Where one turn sends some rows of the set: a few examples, then the rows asked:
vor: [  8 -28  -4  14  16   0 -13 -10   6  -1   2   5  16]
Risiz: [  8 -26   0  14  15  -1  -9  -2   8   3   2   7  18]
Nodad: [  4 -19  15 -16 -13  -6  -1   7  -1 -15   1 -13   3]
Tigu: [  2 -29  13 -20  -1   5  -4  -2  -8  -8   9 -24   2]
Vekar: [  5 -25  -1  15  12  -4  -8  -3   9   3   3   9  19]
Raf: [ -3 -23   8 -12 -13   2   3   9   4 -21   2 -13   8]
tizaf: [-11 -12  14 -11  -9   9   7 -23   3  -8  -5 -14  17]
Geka: [ -8 -19  18 -15 -20   3   6  -6  -5  -8  12  -7  14]
Tepa: [  0 -24   2  16  15  -4 -10  -9   6   7   2   7  19]
bebu: [ -6 -27  10 -17 -11  -4  -4   0  -7 -10  12 -18   3]
rula: [  3 -21  24 -18  -5  18   5 -13  -7  -4   6 -15  13]
tonu: [  5 -23   2  14  16   1  -7 -11   8   6   0   7  21]
fegu: [  3 -23   0  15  12  -2  -8  -9   8   6   2  10  21]
Nufot: [-14 -22  11 -16 -14  -5  -2 -13  -7  -5  11 -17   7]
ludom: [-14 -16   8  -9 -18  -1   6  -7   4 -15   1  -9  14]
pabi: [  3 -18  16 -15   3  19   6 -16   2 -10  -7 -21  12]
dodil: [  7 -26  -4  14  15   0 -13 -13   6  -1   2   5  17]
Tofi: [  5 -26  -4  15  13  -1 -13 -14   6   0   3   7  17]
Gib: [  7 -26   2  14  19   0 -10  -5   6   6   1   5  16]
Papok: [  9 -25   1  13  18   2  -8  -6   8   5   1   6  19]
Vif: [  7 -28  -5  15  13  -2 -13  -9   6  -2   3   6  16]
tizum: [  8 -24  13 -16   1  15   3   4   3 -17  -2 -20   7]
gavek: [ -7 -13  16 -13 -19 -10   2  -8  -1 -10   1  -9   9]
duti: [  7 -25  21 -18  -6  15   4   1  -6  -9   9 -15   9]
ziruz: [  5 -27  -5  15  12  -2 -13 -11   6  -1   3   7  17]
gino: [  8 -15  23 -18   1   9   1 -17  -3  -5  -7 -20   8]
safom: [  0 -24  18 -16 -15   6   4   5  -5 -12  12 -10  10]
bifi: [ -7 -17  22 -15 -14  10   7 -17  -6  -3   8 -11  16]
gusa: [  0 -24  16 -20   1  10  -2 -15  -9  -3   6 -25   6]
lefar: [ -5 -10  21 -14 -11   0   3 -23  -2  -4  -4 -13  12]
kufa: [  5 -27   1  14  16  -3 -10  -1   6   5   3   6  16]
vogud: [-10 -20  15 -17  -7   3  -1 -22  -8  -1   7 -21   9]
muzir: [ 13 -21  20 -19  -1   6  -1   1  -3 -12  -3 -19   3]
Paf: [  4 -24   3  15  18   0 -10 -10   6   8   1   5  18]
kes: [  2 -26   1  15  14  -5 -10  -4   6   5   3   8  17]

duti moves to rula
Nufot moves to bebu
ludom moves to Raf
Now these:
tonu moves to fegu
kufa moves to Gib
muzir moves to gino
ziruz moves to Vif

Where one turn sends some rows of the set: a few examples, then the rows asked:
Mog: [ -2   0   7 -19   2 -13   3  11  -4   7 -10   7  11  25   4  -9  15 -12
   0 -22   4  11  -1  -4 -12   9  -1   3   0  -5   4   4  26   6  -7 -16
  -9 -15  -9  -8   8  -1  -1   6  10  23   9]
pini: [ -8   5 -17   5  15   3  -4   0   6   2  -2   0   5 -28 -12   7  10   1
  12  -2   0   1 -11 -15 -10  -8   0  10  -4  -6  -1  -1  -2  -5   1  -5
  12  -9  -3  -3  -6   6  -7  -9  -5   7  -3]
Fara: [ -6  12 -18   0   6   5  -3   2  16  -1  -2 -18 -11 -27   7   0  15  14
   8  -1  -7   5   5  -7  -9  10   2  15   7   1   4   3  -2  -5   3  -1
  -1  10  -1   0 -12   3 -13   3   2  -1  -8]
pudab: [-14  -7  -7   2  -1   0  -4  11  15  -3  -5   1  -4 -15  -1   7  22   4
   4   1  -3   2  -9 -28  -1  -1   9  21 -11   2  -4   1   7  -9   6  -5
   9  11   1   2  -9  12  -4 -14   6   9  -3]
bab: [  1   3  24  -9  -1  -7  10   2   0  -4  -2  10  12  22 -10  -5   5  -9
  11 -15   2  11  13   5   2   3 -15  -1   4  10   1   4  10  16  -3   3
  -5 -11  -4 -11   3   5  -1  -3   2  19  11]
mufe: [  9  -3  23  -6   1 -14   7  10  -1  -4  -5   1  -2  25   1  -1  -2   1
   5   4   7  -3  27   8   0  22  -7  -5  10  -1   1   5   9  16  -8   7
   2   8  -5  -7   1  -1  -2  -1   0  13  -7]
Pezu: [-13  16  11   4   3  -6  -6  -2  -6  -2  12  15  -7  28 -11 -11 -13  -8
   0  10 -11   2 -12   3 -14  -3  -9  -3  15   5  10   8   7  -4 -19   3
  -2  -3   6  -5  10  -7   1  -9 -14  13   2]
Bil: [-13   9 -12   6  16  -3  -3   9  12 -11   0  -5  -5 -26  -8   1   7   7
   7   7  -7  -8  -9 -13  -4   5   5   8  -4 -12   2  -4  14  -3 -10   4
  21  -6  -8  -4  -9   5  -6 -10   7  15  -7]
zos: [ 12  22   3 -18  -9 -27  17  -5  -2 -12   3   0  14  17   2 -11   9 -15
 -10   2 -22  14   2   1   1  11  -7 -10  13  -7   2   2  17  12  -6  -7
 -10 -10   3 -10  -4  -6   2 -10   0  14   3]
zib: [-15   0  -6  10  -1 -13 -19   6   9 -15  -5   5  -4 -24  -7  -1  15   8
  13  12   1  -6  -5 -18   4  -1   7  10  -6   1   5   5   6  -5   1  -3
   9  13  -3   5 -13   3  -5  -4   5   2   3]
lusu: [-12   5 -13   0   4 -12 -12   4  13 -17   5  -8 -11 -27   9  -2  16   5
  10   2  -8   1   2 -11   0   6   0  17   5  -1   9   8   1  -6   1   0
   0  15  -8   9 -22   1  -3   1   9   0   5]
vidin: [  8   7   9 -16  -9 -25  -2   2 -11   3   1  -3   5  24   4 -15  14 -16
 -15   1 -20  27  -2  -5   0  16 -11  -1   1   7   1  -1  12   8   7  -7
  -1   4   6  -9  -6   5   3  -2   8   1   5]
tumog: [ -3  15  11 -11   3 -17  10  11   2  -6 -19   3  -2  20   1 -12   7   4
  11 -14   8   3  13   9 -11  12 -14  -3  12  -3   9   7  19  13  -1  -3
  -2  -2 -15   0  11  -3 -10  15  -1  21  10]
Gisid: [-13  16 -11   3   0  -2  -9   6  12 -10  13  -3  -2 -30   5   1  22   0
  12  -3 -12   5  -5 -16   4   5  12   8   2   0   6   7   7  -6 -11  -6
 -16  -6   3  -2 -13   0  -2 -12   7   8   6]
Gumi: [ 14 -10  16 -10  -5 -10  -3   6  -7  11   1   9  17  23   0   0   6 -12
   5  -2   7   9  16  -2  -2  15   6  -1   3  -4  -1   4  10  10 -14 -12
 -16  -6   4 -17   1  -6   5  -5   2   9  -5]
legu: [ 10  16   6 -21   7 -25  20  -1  -9  -9  -4  -4  -4  15   4  -3  -4   0
 -17  -7 -10   4   5  20  -4  17  -5  -9   7 -12   9   9   9  -3  -2  -3
   5  -8   4   8  -1   2  -4  -8  -5  12  13]
geviv: [ -9   6 -14   1  13   7  -8   1   6   2  13 -11   0 -30  -1   5  14  -1
   8 -11  -8   8  -6  -8  -3   5   9   6  -2   5   4   2  -1  -8  -3  -1
  -1 -12   2  -2 -15  10  -7 -12   4   3   3]
dav: [  8  16   9 -16  -4 -20   9  10 -11  12 -15  -5 -12  20   7  -8   6   9
 -17  -1 -10  17   4  10  -6  24  -1  -3   3  -2   8   9   8  -4   6  -8
  -2   9  14   1   8   3  -9   4  -1   1   6]
Les: [ -8   5  10  -5  -8  -5  -7   2   1   5   4  15  -4  38   3 -10  -2   1
  -8   9 -11  -4  -9  -9 -21   3   5  -1  12   8   2  13  17 -11  -7 -10
 -10  14   9   2  10   3   7 -14   3   9  -3]
Tus: [-11  12 -19  -2  14  -3  -3   4  12 -13   4 -17 -13 -27  12   2  11  11
   7   0 -13  -4   3  -3   1  15   8  10   2  -6   7   2   7  -7 -11   2
   6  -1  -7  -2 -17  -1  -2  -6  11   9  -7]
Gav: [  9 -10   3 -12   8 -25  -9  11 -11   7 -11   2   1  23  11  -6   3  -4
   0  -5  15   1  12   5 -13  21   1  -2   6 -14   8   8  16   4  -7 -13
  -2   2 -12   0   3  -5  -2  13   2   8  -2]
nuz: [ 16  18  17 -13   0 -36   2   8  -9  -5  -1   5  -3  12   2 -11   3  -8
  -9  11 -13  11   4   9   3  15 -10  -4  15  -6   5  13  13   0  -2  -1
  -8   4   5   8   1  -4  -3   4  -2  -5  10]
galib: [-12  17  -4  -8  -1  -6   7   2   4 -11   2  -1  -3  33  -6 -18 -12  -2
   1   3 -13   6 -13   5 -23   2 -10   2  16   0  11  -4   9  -1  -9   6
   6  -1  -1 -10  12  -9   0  -5 -11  20 -14]
vezo: [ -7   5  -4 -14   6  -6   2   9   0  -2   5   5  -3  36  -2 -11  -9  -7
  -4 -10  -5   8 -19   2 -28  -5  -6   2   9   4   3   5   9 -16  -1   2
   3  -3   1   7  18   3  -2 -14  -9  12  -3]
tebab: [-14   2   8  -1  -3 -11 -10  -8  -2  -7  10   8  -5  37  -5 -16 -10  -2
  -6  17 -16  -6  -5   0 -15   4  -6   1  10   5  10   4  13   0 -12  -2
   6  13   0  -6  -3  -2  12  -5   6  11  -4]
lamut: [  6  13  -6 -20  -8 -17  10 -14 -15   3  -7  -5  10  20   0  -8   8  -2
 -12 -14 -10  22   1   9  -8  11  -5 -13   0   3   8   1   1   6   7 -16
  -3  -7   9 -10  -2   1  -1  -5  -7  11  10]
Nefi: [-11   3  -5  -2   0   7  -2  12  18   0  12  -8  -6 -24   5   1  25  -2
   1  -9 -12  11  -5 -21  -4  10   8  18   0   5  -1   3   5  -6   2   1
  -7   4   3   1 -13  14  -9 -11  10   5   4]
fezas: [-15  15  -7  11   1  -3 -11   7  11 -10  -3   7  -2 -27  -5   2  18   7
  12  12 -10  -4  -8 -21   6  -3   7   8  -3  -3  -3   3  15  -3 -13  -6
   1  -2   0  -9  -4  -3  -2 -12   5  12  -4]
napiz: [ -5   3 -10 -12  -8 -11  -9  -5   3  -5  -4   4   5  38  -2 -19  -6   4
   1   0  -3   3 -10   0 -31  -4  -2   0  11   5   8   6  10 -10   6 -11
  -2  15   1   4   8  -3   5  -3  -1   3  -9]
boban: [ -9   5 -16   3   0   3   2   9  18  -1 -12  -7  -3 -22  -8   3  14  13
   8   3   4  -1  -6 -20 -14   3  11  13   1  -9   3  -1   2  -4   7  -4
   5  10   1   0  -4   5 -15  -5  -4   7 -12]

zib moves to fezas
Tus moves to geviv
Mog moves to Gav
Now these:
Les moves to tebab
legu moves to lamut

